Named turns come first, each shown by rows before and after it. Which turns, in which order, take the first row of each pair that follows to the second? Write the first one first, as in the answered first pair.
turn q_434:
[ -6  21  11 -30 -25  -9   6  15   3   3]  ->  [-21   4   2 -17  -9 -29 -10   8  29  -5]
[ 18 -16  -4   4  -5  20   6   4  35   0]  ->  [ 22  -9  -1   1 -13  27  12   5  23   2]
[ 19   2 -11  28   8  14 -10 -14  -8  14]  ->  [ 13  22   0   8  -7  24  -4   1 -24  16]
turn q_267:
[-21  -7  -8  -7 -16  -7   9  -9  -1  -9]  ->  [-17  -7 -10  -4 -11 -12   7 -16  -6  -8]
[-22  20  10  -7  -8  -5   5  -4 -12  -4]  ->  [-19   4  12 -18  -4 -14   7   7   8 -10]
[-12   9 -12  14 -17   7   3 -15 -18   0]  ->  [-14 -13  -9  -2 -19  -5   5   3  20  -9]
turn q_833:
[-34  12 -12  16  18  -2  10 -13 -19  -1]  ->  [-34   8 -10  15  23 -10   7 -12 -11  -4]
[ -8  30  22 -21   7  13  -2  39  -3  20]  ->  [ -5  33  20 -24  10  10   0  33  -7  18]
[  4 -38  17   7  -6  23  -6  19  34  10]  ->  [ 11 -27  18  11 -21  41   5  14  11  17]
turn q_40:
[  4   2   2  13  23   4  -6  -4 -12  13]  ->  [ -8   1   1  20   4  21 -10   9   4   8]
[-10   5  -6   3  -7 -28   3 -24 -23 -18]  ->  [-27   4  -7  15 -23  -4  -4 -16 -11 -20]
[ 20   2  10 -12   4  -9  15   0 -12  -6]  ->  [  7  14   4  11   2   7   3 -14 -19   0]
turn q_71:
[  1   8   0 -11 -19  25  -4 -25 -12 -10]  ->  [ -4   5  -8   3  -3  17 -16 -35  -6  -8]
[  1   8 -10   9  26 -22  -7 -22 -12  -5]  ->  [ 30   3   1   3  23  14 -10   9   3  20]
[-20   8  -3 -22 -13  -1  -1  20 -33  -3]  ->  [-27  -1 -16  10  19 -10 -26   1 -22   2]
[ -9  13   2   8 -11  14   2  12   8   3]  ->  [-16  15  -1   8 -15   3   2   1   3  -7]

Each pair is 2 to 3 turns apart.
[-32  -1 -15  18 -12  -4 -16  -9  20  -6]  ->  [ -9 -21  -9  -5  -5 -11  -7  11  39  -4] -> q_40 then q_71
[ 18  -4   7   8  23  -8 -13   6   9  12]  ->  [  1  23   9  13  -7  17  -9   2 -16  15] -> q_71 then q_40 then q_40
[ 12 -20  -1   5  32 -35  -5 -17  -2  -8]  ->  [ 37   2  20 -13  19   8   7  14 -23  17] -> q_71 then q_434 then q_267
[ 31 -21  12 -22  33 -32   3  -8 -13  -3]  ->  [ -7  21  23 -12   2  37 -18  24 -15  19] -> q_40 then q_71 then q_434
[-31  25   0  -6 -20  -5   5 -15 -23  -4]  ->  [-34 -12 -13  15 -21  -5  -2 -19  19 -12] -> q_434 then q_434 then q_40
[-19  29   2  -4   6  -2  -8 -15 -33   1]  ->  [-21  14  -7  13  21 -13 -18 -26 -16  -3] -> q_434 then q_434
[ 17 -29  -5   5  16 -41  11 -22   1  -2]  ->  [ 36   0  10  12  23  -3   8 -17 -26  25] -> q_71 then q_267 then q_833
[ 30  17   7  -1  15  14   7   0 -23  19]  ->  [ 29  13   6 -15  18 -12  12   0 -24  10] -> q_833 then q_71
[  2  -6   3 -16  -8   6  -2  28   9  -3]  ->  [-12  -5  -4 -12 -20   3   1  19  12 -11] -> q_434 then q_71 then q_833
[ 16 -21  -6   6  29 -17  -2  -7  -6   4]  ->  [ -1  -6   3 -27  -1 -28  16  10 -20  -8] -> q_71 then q_71 then q_434
[  0   3  11  -4  17   6 -11  24  18  17]  ->  [  8 -21  -5  11  18 -22   0  -4  18  -2] -> q_71 then q_434 then q_434
[ 11  20   9  -8  28 -13   0  -3 -32   8]  ->  [  7  14  15 -11  39   1 -14  23  -4  17] -> q_434 then q_434 then q_71
[-37   9 -18  34 -20   5  -6 -36  -6 -23]  ->  [ -6   8  -1   2 -52  45  16   6   0  -7] -> q_71 then q_71
[18  2  4 -6  5  8  0 -2 -9 11]  ->  [ -3  -3  -1  -3  19  -6 -15   0  12   6] -> q_434 then q_434 then q_434
[  9   9  -8  10  15  12  -8 -10   7  21]  ->  [ -1  11  -6 -18  16 -23  -1  -3   6   5] -> q_71 then q_434 then q_267
[-24  12 -13  39   0  10 -18 -13 -10  -5]  ->  [ -4  28   2  -3 -21   3  11  -3 -40  -8] -> q_71 then q_71 then q_833
[  7  11  14  39   4  31 -12  -6   6  20]  ->  [ 14  13  28 -15 -30   9  24  18  -3   2] -> q_71 then q_40
[ 14 -17   2   3   5  13  12   8  -2   7]  ->  [-13 -11  -8  18  -1   5   0 -11  -4  -1] -> q_71 then q_71 then q_40
[ -1  -2 -20  29  -7  29 -11  -9   4   2]  ->  [ -6  15 -16  12 -25  25   4  -7 -17  -5] -> q_434 then q_71
[ 11   1  -9   5   6  -4   5 -12 -21  -4]  ->  [ -5  -7 -14  13   9  -4  -7  -6   0  -7] -> q_833 then q_833 then q_40
